In the data rows, 128 means zero.
Each row of this table is followed by its label. One hidden rule gives the labels. It looks at one to three of the table's principal directions, none of them among the few with the most spread.
{104, 116, 128, 105, 96, 127, 137, 114, 124, 125, 131, 141, 110, 159, 128, 160, 108, 158, 107, 133, 150, 130, 168, 132, 138, 153, 112, 117, 102, 128, 87, 112} q24
{128, 167, 97, 103, 125, 100, 97, 111, 163, 84, 109, 144, 101, 123, 119, 117, 134, 119, 123, 135, 188, 79, 182, 119, 85, 162, 124, 153, 107, 155, 136, 117} q326
{85, 78, 63, 55, 42, 141, 185, 93, 91, 174, 162, 64, 90, 148, 165, 192, 83, 138, 132, 121, 137, 112, 165, 166, 128, 11, 145, 73, 53, 157, 138, 56} q548
{145, 166, 190, 119, 154, 145, 96, 87, 145, 146, 103, 146, 98, 167, 124, 123, 135, 152, 99, 135, 113, 157, 106, 140, 127, 191, 118, 102, 179, 89, 132, 96} q910
{117, 98, 147, 117, 115, 118, 115, 144, 95, 136, 125, 134, 120, 132, 122, 138, 99, 137, 133, 106, 142, 122, 149, 90, 138, 152, 122, 112, 143, 122, 100, 133} q418
{118, 193, 104, 108, 114, 94, 106, 109, 150, 71, 92, 131, 64, 138, 99, 113, 137, 159, 137, 88, 193, 92, 191, 130, 109, 181, 155, 131, 80, 155, 137, 111} q380
{124, 175, 118, 138, 126, 156, 155, 116, 156, 89, 111, 133, 79, 120, 132, 103, 147, 157, 127, 111, 87, 146, 120, 144, 130, 135, 144, 141, 119, 104, 134, 125} q380
{173, 160, 135, 162, 187, 104, 94, 141, 148, 130, 126, 127, 182, 133, 122, 120, 174, 109, 132, 145, 158, 130, 120, 148, 122, 158, 116, 175, 139, 155, 150, 160} q24
{122, 136, 116, 148, 130, 123, 135, 130, 134, 132, 144, 116, 142, 115, 120, 130, 137, 122, 147, 137, 123, 126, 142, 140, 117, 117, 136, 147, 102, 131, 139, 137} q24
{117, 130, 51, 146, 128, 53, 94, 159, 115, 126, 152, 69, 155, 96, 105, 157, 142, 110, 213, 112, 221, 51, 233, 131, 90, 101, 141, 186, 36, 196, 162, 149} q418
{99, 111, 125, 142, 99, 119, 160, 147, 123, 125, 140, 138, 126, 91, 113, 120, 108, 109, 149, 139, 97, 124, 147, 121, 98, 101, 143, 123, 90, 123, 107, 132} q380
{134, 84, 156, 158, 136, 135, 147, 147, 112, 202, 150, 106, 177, 114, 148, 161, 140, 106, 158, 161, 74, 165, 96, 168, 121, 62, 110, 115, 133, 110, 129, 117} q24
{128, 111, 141, 122, 130, 115, 108, 145, 119, 101, 113, 163, 135, 135, 115, 115, 112, 127, 106, 120, 158, 115, 124, 85, 145, 171, 116, 123, 155, 132, 98, 150} q418
{109, 122, 121, 108, 82, 157, 173, 103, 104, 199, 145, 48, 87, 112, 166, 167, 133, 141, 186, 95, 71, 168, 133, 188, 115, 17, 163, 78, 99, 108, 175, 59} q562
{122, 152, 123, 148, 133, 100, 111, 167, 107, 125, 111, 111, 93, 101, 102, 114, 139, 142, 188, 78, 142, 93, 168, 99, 121, 158, 156, 139, 119, 138, 147, 143} q548
{109, 101, 127, 89, 88, 138, 144, 113, 106, 151, 124, 113, 90, 148, 148, 163, 102, 153, 125, 114, 126, 135, 144, 139, 135, 99, 121, 86, 116, 120, 110, 84} q24
{122, 122, 102, 127, 124, 141, 146, 114, 138, 146, 157, 113, 154, 132, 134, 139, 134, 111, 119, 160, 124, 122, 114, 149, 132, 91, 133, 133, 111, 140, 152, 125} q326
{142, 147, 123, 136, 147, 85, 85, 150, 146, 76, 105, 163, 155, 129, 106, 111, 149, 120, 120, 120, 209, 100, 154, 100, 130, 194, 117, 158, 132, 165, 115, 165} q380
{82, 99, 67, 37, 42, 169, 204, 93, 83, 100, 129, 110, 13, 178, 150, 148, 45, 193, 72, 83, 110, 106, 145, 119, 172, 87, 150, 70, 68, 134, 89, 80} q326
{189, 162, 192, 138, 200, 110, 56, 147, 155, 105, 87, 204, 191, 165, 106, 86, 175, 104, 61, 143, 201, 130, 69, 87, 166, 255, 104, 138, 240, 157, 129, 176} q548
{164, 134, 114, 177, 190, 105, 86, 183, 140, 98, 123, 144, 190, 92, 115, 91, 167, 91, 148, 130, 159, 94, 107, 85, 137, 160, 116, 192, 171, 152, 151, 201} q326
{140, 134, 169, 155, 156, 120, 109, 115, 135, 168, 145, 126, 169, 123, 111, 122, 133, 95, 135, 163, 108, 145, 110, 141, 100, 133, 135, 126, 143, 115, 148, 128} q326
{114, 120, 117, 153, 129, 94, 116, 154, 129, 111, 135, 140, 152, 89, 97, 111, 121, 96, 156, 139, 145, 95, 151, 100, 98, 131, 139, 147, 105, 141, 127, 155} q326
{106, 123, 142, 148, 122, 174, 170, 117, 132, 92, 134, 163, 113, 136, 110, 95, 100, 151, 83, 137, 57, 157, 69, 110, 170, 143, 139, 116, 136, 81, 99, 154} q910
{172, 182, 153, 175, 198, 92, 50, 146, 166, 59, 89, 163, 166, 117, 102, 80, 181, 124, 135, 104, 191, 130, 123, 101, 133, 222, 116, 183, 178, 134, 138, 189} q910
{113, 104, 143, 90, 116, 116, 106, 108, 110, 122, 104, 155, 94, 185, 102, 139, 79, 157, 78, 135, 161, 98, 115, 109, 156, 170, 114, 74, 130, 125, 97, 102} q418
{102, 116, 153, 104, 102, 141, 131, 89, 119, 138, 133, 133, 91, 145, 118, 132, 81, 141, 109, 135, 103, 137, 133, 121, 117, 133, 133, 87, 124, 91, 110, 95} q418
{129, 88, 193, 91, 111, 108, 99, 111, 89, 172, 119, 136, 141, 163, 120, 147, 87, 121, 104, 116, 160, 153, 118, 114, 135, 144, 128, 54, 162, 127, 105, 97} q326
{134, 101, 113, 148, 150, 131, 128, 152, 125, 130, 138, 138, 158, 133, 131, 137, 130, 127, 120, 157, 122, 111, 108, 122, 149, 127, 99, 153, 133, 129, 114, 155} q910
{151, 140, 116, 143, 164, 120, 97, 123, 153, 108, 136, 136, 167, 138, 135, 133, 151, 123, 115, 152, 162, 123, 141, 132, 127, 158, 96, 182, 136, 137, 124, 155} q910
{117, 142, 130, 62, 93, 214, 176, 53, 125, 124, 122, 113, 24, 175, 171, 127, 86, 186, 65, 105, 49, 169, 86, 144, 158, 104, 137, 77, 153, 71, 127, 66} q418
{127, 155, 169, 123, 133, 125, 111, 123, 158, 68, 96, 210, 110, 122, 96, 70, 110, 112, 75, 143, 131, 121, 113, 75, 109, 215, 129, 121, 169, 113, 94, 146} q548
{140, 194, 111, 156, 165, 70, 51, 126, 180, 59, 103, 147, 135, 113, 94, 110, 169, 128, 157, 125, 222, 85, 208, 117, 84, 214, 116, 200, 106, 148, 137, 158} q910
{143, 113, 166, 135, 144, 171, 161, 105, 142, 143, 144, 159, 168, 145, 137, 108, 117, 102, 62, 181, 60, 179, 37, 146, 142, 110, 121, 107, 165, 103, 117, 133} q548
{103, 98, 87, 80, 82, 177, 185, 77, 103, 143, 166, 88, 94, 182, 164, 176, 85, 176, 86, 125, 103, 151, 134, 163, 171, 73, 125, 109, 82, 120, 109, 95} q910
{144, 148, 142, 63, 118, 128, 93, 62, 133, 130, 117, 124, 110, 204, 145, 158, 120, 158, 70, 116, 203, 144, 152, 147, 146, 174, 116, 100, 143, 146, 125, 85} q235
{152, 121, 103, 185, 171, 119, 122, 186, 139, 132, 138, 115, 183, 66, 140, 114, 176, 88, 184, 143, 106, 114, 113, 125, 111, 89, 114, 191, 143, 135, 156, 174} q326
{167, 131, 120, 165, 179, 93, 74, 170, 142, 124, 119, 121, 193, 100, 140, 131, 186, 103, 172, 124, 182, 117, 140, 124, 122, 137, 98, 185, 158, 154, 148, 168} q910
{133, 130, 140, 150, 149, 127, 102, 136, 128, 98, 128, 142, 142, 122, 119, 112, 128, 136, 130, 113, 138, 134, 133, 94, 142, 172, 119, 156, 154, 110, 114, 166} q235
{176, 187, 177, 177, 201, 108, 73, 147, 190, 80, 95, 201, 184, 116, 105, 75, 190, 96, 102, 160, 158, 139, 104, 110, 111, 237, 105, 183, 194, 132, 126, 182} q380
{160, 131, 145, 143, 163, 154, 117, 128, 148, 125, 126, 137, 153, 120, 160, 120, 155, 120, 119, 141, 100, 162, 97, 133, 128, 128, 98, 158, 181, 102, 129, 143} q235
{169, 166, 172, 117, 167, 135, 82, 108, 132, 140, 107, 127, 126, 164, 139, 124, 156, 146, 110, 101, 158, 155, 118, 127, 148, 195, 121, 129, 194, 125, 147, 124} q418
{89, 112, 156, 136, 107, 100, 107, 140, 114, 95, 108, 165, 92, 122, 85, 119, 82, 152, 138, 115, 137, 107, 169, 80, 118, 186, 124, 111, 112, 96, 72, 136} q910
{153, 154, 127, 158, 155, 165, 148, 156, 130, 147, 129, 102, 125, 104, 161, 122, 180, 140, 162, 101, 76, 158, 106, 140, 148, 115, 131, 163, 168, 113, 160, 145} q24
{95, 113, 116, 122, 95, 136, 149, 100, 116, 129, 148, 104, 113, 128, 119, 137, 96, 138, 135, 121, 111, 137, 136, 137, 130, 89, 151, 104, 87, 111, 129, 113} q418
{125, 118, 91, 157, 143, 64, 83, 182, 134, 78, 113, 139, 144, 72, 104, 112, 132, 101, 185, 121, 185, 60, 189, 83, 84, 140, 113, 182, 100, 153, 116, 170} q418
{126, 78, 138, 166, 151, 100, 104, 169, 129, 144, 134, 155, 187, 99, 113, 134, 124, 89, 147, 182, 126, 101, 117, 109, 107, 120, 90, 145, 137, 120, 106, 154} q235
{126, 140, 123, 98, 105, 145, 147, 94, 119, 161, 132, 84, 82, 145, 156, 158, 124, 154, 141, 109, 108, 150, 152, 171, 115, 88, 136, 108, 104, 119, 142, 76} q24
{50, 68, 141, 87, 32, 146, 183, 109, 84, 123, 125, 133, 28, 124, 125, 151, 28, 175, 132, 101, 61, 142, 170, 108, 113, 87, 135, 53, 73, 64, 46, 74} q910
{146, 131, 97, 192, 178, 104, 108, 175, 132, 145, 150, 97, 183, 91, 120, 133, 172, 106, 193, 146, 131, 97, 142, 136, 117, 112, 118, 199, 111, 144, 162, 175} q235
{138, 136, 141, 145, 146, 141, 112, 91, 145, 181, 161, 86, 162, 117, 146, 150, 150, 105, 158, 158, 104, 159, 130, 169, 95, 87, 124, 142, 135, 103, 172, 106} q418
{109, 113, 70, 149, 101, 131, 191, 183, 128, 101, 137, 126, 129, 54, 131, 97, 134, 93, 164, 122, 84, 101, 116, 115, 112, 49, 158, 146, 91, 151, 138, 155} q562
{95, 135, 167, 83, 65, 169, 181, 85, 106, 167, 116, 108, 25, 132, 146, 136, 88, 162, 133, 94, 43, 176, 131, 154, 105, 86, 164, 45, 118, 76, 120, 44} q562
{126, 125, 134, 137, 132, 118, 111, 135, 133, 71, 102, 153, 118, 120, 117, 103, 116, 141, 122, 105, 139, 130, 122, 102, 136, 151, 121, 132, 135, 112, 100, 149} q910
{129, 130, 86, 195, 163, 92, 132, 177, 135, 126, 149, 113, 189, 89, 89, 112, 157, 92, 175, 157, 131, 84, 116, 139, 120, 100, 146, 174, 76, 164, 162, 180} q562
{144, 143, 93, 149, 142, 92, 126, 189, 125, 126, 113, 112, 125, 86, 130, 125, 164, 114, 188, 108, 146, 86, 165, 127, 101, 114, 129, 168, 105, 169, 144, 146} q380
{139, 141, 176, 120, 146, 144, 132, 121, 153, 111, 104, 207, 128, 154, 103, 86, 114, 111, 46, 176, 103, 128, 60, 106, 135, 194, 121, 99, 177, 119, 103, 132} q548
{131, 143, 117, 110, 127, 127, 131, 128, 139, 114, 108, 147, 110, 152, 121, 124, 135, 138, 98, 135, 148, 105, 112, 132, 146, 150, 126, 115, 128, 149, 129, 119} q562
{147, 138, 130, 156, 173, 62, 48, 143, 125, 131, 121, 116, 173, 148, 94, 148, 151, 131, 161, 125, 225, 91, 175, 125, 128, 188, 109, 163, 113, 161, 137, 154} q910
{146, 120, 138, 119, 140, 157, 143, 117, 148, 113, 130, 166, 152, 143, 147, 115, 126, 112, 67, 166, 106, 150, 80, 129, 138, 132, 103, 134, 162, 122, 106, 138} q24
{131, 169, 44, 120, 108, 146, 165, 124, 108, 142, 149, 7, 57, 88, 179, 151, 156, 162, 228, 45, 99, 126, 202, 173, 102, 26, 169, 175, 60, 140, 196, 102} q326
{111, 107, 106, 89, 94, 78, 98, 125, 98, 161, 127, 87, 108, 131, 125, 172, 107, 126, 173, 106, 199, 83, 204, 131, 96, 102, 133, 101, 84, 163, 139, 85} q326
{130, 115, 142, 148, 134, 116, 117, 162, 125, 153, 125, 133, 158, 100, 123, 128, 152, 103, 159, 133, 132, 122, 117, 118, 125, 123, 128, 122, 155, 133, 143, 136} q562
{82, 123, 83, 87, 65, 132, 160, 81, 131, 94, 140, 114, 85, 140, 124, 140, 87, 148, 111, 119, 144, 119, 163, 142, 124, 88, 152, 100, 57, 132, 117, 94} q562
{164, 157, 134, 216, 204, 94, 78, 178, 159, 116, 134, 132, 210, 71, 109, 98, 194, 86, 188, 146, 140, 120, 132, 119, 100, 158, 116, 217, 151, 132, 158, 201} q235
{108, 116, 157, 127, 121, 142, 129, 104, 151, 99, 127, 191, 145, 156, 101, 113, 104, 127, 60, 174, 126, 138, 88, 109, 153, 177, 115, 105, 147, 105, 90, 138} q910
{210, 163, 123, 121, 191, 108, 64, 145, 154, 137, 108, 116, 210, 153, 173, 143, 227, 107, 120, 111, 239, 141, 114, 150, 161, 161, 96, 175, 203, 200, 179, 151} q380
{160, 157, 166, 98, 148, 121, 91, 114, 141, 115, 91, 168, 129, 184, 126, 123, 147, 144, 69, 120, 189, 138, 109, 123, 159, 213, 113, 108, 180, 150, 118, 123} q380
{140, 175, 113, 94, 124, 184, 138, 78, 135, 126, 121, 78, 43, 149, 181, 142, 142, 188, 134, 76, 93, 164, 150, 156, 135, 118, 128, 141, 145, 91, 154, 86} q235
{114, 109, 137, 166, 136, 72, 103, 157, 116, 147, 131, 122, 161, 98, 86, 130, 121, 99, 180, 143, 146, 98, 150, 125, 92, 116, 136, 124, 88, 137, 130, 138} q562
{124, 140, 126, 84, 100, 121, 132, 118, 126, 91, 98, 153, 86, 149, 123, 114, 109, 143, 91, 100, 162, 118, 134, 111, 138, 156, 141, 95, 126, 149, 109, 111} q562
{135, 156, 112, 158, 160, 140, 109, 120, 148, 83, 134, 128, 124, 120, 123, 106, 137, 145, 133, 121, 121, 125, 140, 110, 133, 164, 120, 186, 134, 104, 131, 167} q235
{154, 169, 147, 97, 145, 150, 110, 72, 144, 162, 136, 112, 120, 170, 145, 138, 143, 131, 95, 140, 138, 148, 126, 157, 121, 153, 131, 123, 156, 130, 164, 94} q326
Which label does each new row get?
{125, 111, 166, 167, 142, 110, 123, 174, 123, 138, 117, 160, 149, 90, 102, 104, 129, 99, 152, 143, 97, 123, 106, 101, 109, 142, 127, 121, 150, 112, 114, 151} q562
{147, 105, 141, 140, 140, 97, 107, 170, 115, 168, 110, 116, 165, 113, 138, 149, 164, 108, 170, 121, 156, 127, 117, 143, 128, 100, 115, 112, 147, 152, 143, 121} q380
{146, 179, 134, 88, 142, 123, 87, 75, 147, 100, 103, 134, 86, 177, 120, 119, 123, 153, 85, 114, 179, 117, 146, 131, 126, 192, 129, 122, 137, 136, 139, 104} q326
{133, 158, 51, 142, 126, 101, 133, 163, 138, 118, 141, 76, 120, 65, 147, 133, 170, 108, 212, 104, 151, 82, 208, 140, 75, 77, 143, 200, 73, 171, 172, 139} q548
{134, 115, 161, 133, 139, 113, 118, 126, 130, 160, 130, 149, 165, 144, 110, 132, 125, 102, 106, 170, 132, 130, 102, 139, 120, 138, 121, 104, 136, 136, 124, 121} q562
{132, 172, 145, 117, 131, 180, 154, 60, 164, 121, 131, 133, 98, 162, 139, 116, 132, 151, 76, 150, 74, 177, 86, 173, 136, 131, 137, 114, 135, 89, 140, 98} q24
{144, 120, 100, 86, 122, 147, 142, 97, 116, 115, 149, 116, 129, 181, 160, 152, 107, 151, 72, 125, 154, 139, 145, 138, 155, 131, 109, 148, 113, 154, 103, 129} q910
{129, 89, 206, 114, 118, 162, 149, 125, 107, 184, 108, 158, 123, 156, 138, 136, 109, 135, 89, 142, 65, 183, 44, 135, 160, 123, 116, 44, 192, 85, 101, 92} q380
{123, 130, 169, 157, 140, 124, 132, 131, 147, 127, 117, 172, 153, 134, 95, 110, 132, 116, 103, 168, 104, 144, 79, 137, 133, 153, 128, 103, 134, 112, 112, 134} q380
{106, 130, 45, 122, 92, 135, 177, 143, 120, 134, 152, 64, 94, 81, 154, 144, 137, 126, 192, 105, 106, 96, 173, 152, 102, 30, 156, 154, 59, 150, 167, 113} q548
{99, 102, 103, 149, 105, 96, 128, 168, 93, 143, 135, 86, 116, 77, 114, 139, 118, 124, 215, 90, 130, 97, 175, 111, 108, 80, 151, 128, 86, 131, 141, 132} q326
{164, 135, 156, 125, 161, 117, 80, 109, 126, 162, 124, 102, 162, 164, 147, 159, 158, 137, 132, 119, 173, 157, 129, 158, 141, 144, 105, 130, 159, 135, 146, 116} q910
{121, 112, 115, 86, 104, 118, 122, 117, 115, 144, 124, 118, 107, 143, 138, 150, 109, 128, 122, 125, 159, 104, 151, 126, 119, 114, 124, 103, 120, 147, 128, 95} q326
{160, 133, 148, 169, 180, 168, 134, 141, 185, 101, 136, 193, 197, 95, 141, 77, 162, 71, 80, 203, 70, 150, 42, 111, 121, 141, 96, 177, 207, 102, 128, 178} q326
{66, 55, 48, 60, 24, 148, 217, 120, 68, 137, 166, 80, 72, 133, 153, 171, 45, 149, 124, 99, 109, 102, 163, 128, 145, 11, 156, 78, 35, 152, 100, 88} q326
{103, 126, 96, 142, 119, 86, 99, 134, 111, 112, 131, 91, 106, 110, 104, 143, 111, 147, 191, 97, 165, 89, 200, 119, 106, 122, 137, 146, 67, 130, 130, 131} q235
{146, 136, 145, 107, 120, 144, 132, 133, 124, 142, 105, 117, 101, 124, 169, 141, 152, 144, 142, 92, 119, 161, 134, 141, 127, 117, 118, 117, 164, 121, 129, 101} q380
{166, 139, 120, 149, 175, 134, 99, 131, 133, 130, 132, 99, 160, 132, 154, 134, 165, 133, 143, 116, 140, 145, 117, 141, 145, 126, 107, 173, 158, 128, 153, 152} q235
{120, 120, 164, 168, 138, 104, 127, 178, 117, 142, 118, 156, 139, 88, 92, 102, 126, 101, 160, 137, 98, 114, 120, 100, 104, 148, 140, 121, 137, 120, 117, 150} q562
{125, 125, 82, 112, 121, 148, 138, 105, 135, 119, 151, 104, 133, 149, 151, 152, 133, 145, 112, 134, 147, 124, 138, 145, 153, 106, 117, 151, 110, 138, 138, 128} q235
{172, 157, 135, 188, 196, 91, 63, 165, 162, 90, 118, 142, 205, 84, 120, 96, 190, 90, 165, 127, 178, 126, 135, 106, 109, 172, 110, 206, 169, 144, 149, 195} q418
{133, 135, 158, 140, 134, 135, 132, 143, 121, 145, 117, 133, 122, 119, 124, 117, 139, 129, 139, 115, 102, 145, 107, 124, 134, 139, 138, 112, 155, 115, 134, 127} q562
{97, 115, 83, 147, 89, 145, 193, 170, 104, 81, 135, 113, 83, 68, 135, 102, 105, 143, 171, 76, 66, 127, 149, 102, 127, 75, 159, 150, 81, 116, 105, 159} q24
{173, 186, 117, 102, 166, 156, 88, 90, 145, 115, 112, 96, 83, 166, 175, 141, 165, 177, 121, 89, 153, 143, 159, 142, 141, 175, 101, 177, 172, 118, 153, 115} q235
{137, 151, 125, 120, 133, 164, 150, 92, 169, 113, 142, 153, 153, 140, 138, 107, 144, 107, 70, 169, 112, 151, 80, 145, 136, 127, 132, 132, 149, 130, 144, 130} q548
{126, 127, 131, 155, 134, 156, 156, 142, 120, 131, 135, 113, 111, 105, 141, 119, 129, 142, 152, 114, 59, 152, 114, 130, 131, 104, 131, 145, 131, 93, 124, 140} q910
{115, 121, 134, 131, 123, 163, 162, 127, 139, 81, 129, 183, 123, 125, 110, 78, 98, 119, 66, 148, 82, 131, 68, 87, 153, 152, 139, 119, 153, 107, 103, 160} q326
{129, 123, 194, 105, 111, 174, 156, 85, 132, 197, 127, 132, 116, 157, 154, 149, 127, 132, 96, 154, 62, 197, 72, 174, 131, 104, 126, 58, 171, 85, 130, 65} q380
{113, 119, 162, 105, 90, 179, 178, 88, 114, 211, 146, 86, 94, 129, 165, 158, 122, 134, 142, 130, 40, 190, 102, 181, 114, 49, 148, 65, 137, 84, 153, 54} q562
{92, 89, 124, 148, 109, 85, 121, 160, 107, 95, 138, 159, 158, 101, 71, 102, 81, 98, 132, 134, 155, 85, 138, 70, 124, 143, 150, 117, 95, 143, 100, 170} q326
{143, 90, 154, 106, 134, 150, 118, 118, 112, 140, 124, 144, 153, 181, 150, 153, 118, 151, 74, 130, 144, 160, 84, 124, 190, 148, 92, 103, 179, 119, 98, 130} q910
{90, 97, 107, 68, 64, 129, 153, 132, 85, 101, 103, 137, 49, 169, 129, 153, 75, 191, 101, 74, 160, 105, 159, 99, 176, 144, 128, 76, 100, 137, 73, 103} q24
{98, 63, 151, 153, 98, 81, 129, 195, 84, 178, 126, 122, 150, 73, 110, 149, 112, 98, 207, 119, 120, 113, 151, 109, 99, 79, 132, 91, 110, 128, 107, 124} q380
{114, 105, 82, 134, 117, 89, 118, 149, 108, 113, 146, 103, 149, 117, 115, 145, 115, 124, 160, 114, 181, 89, 180, 115, 125, 110, 131, 155, 72, 164, 123, 152} q235
{137, 130, 154, 138, 140, 99, 114, 160, 141, 93, 102, 192, 152, 125, 103, 101, 131, 109, 99, 144, 157, 116, 122, 98, 123, 190, 115, 132, 145, 148, 89, 159} q380
{174, 174, 135, 120, 173, 136, 88, 120, 155, 101, 93, 142, 119, 164, 149, 124, 174, 157, 100, 112, 168, 137, 118, 135, 155, 194, 98, 158, 181, 135, 135, 135} q24
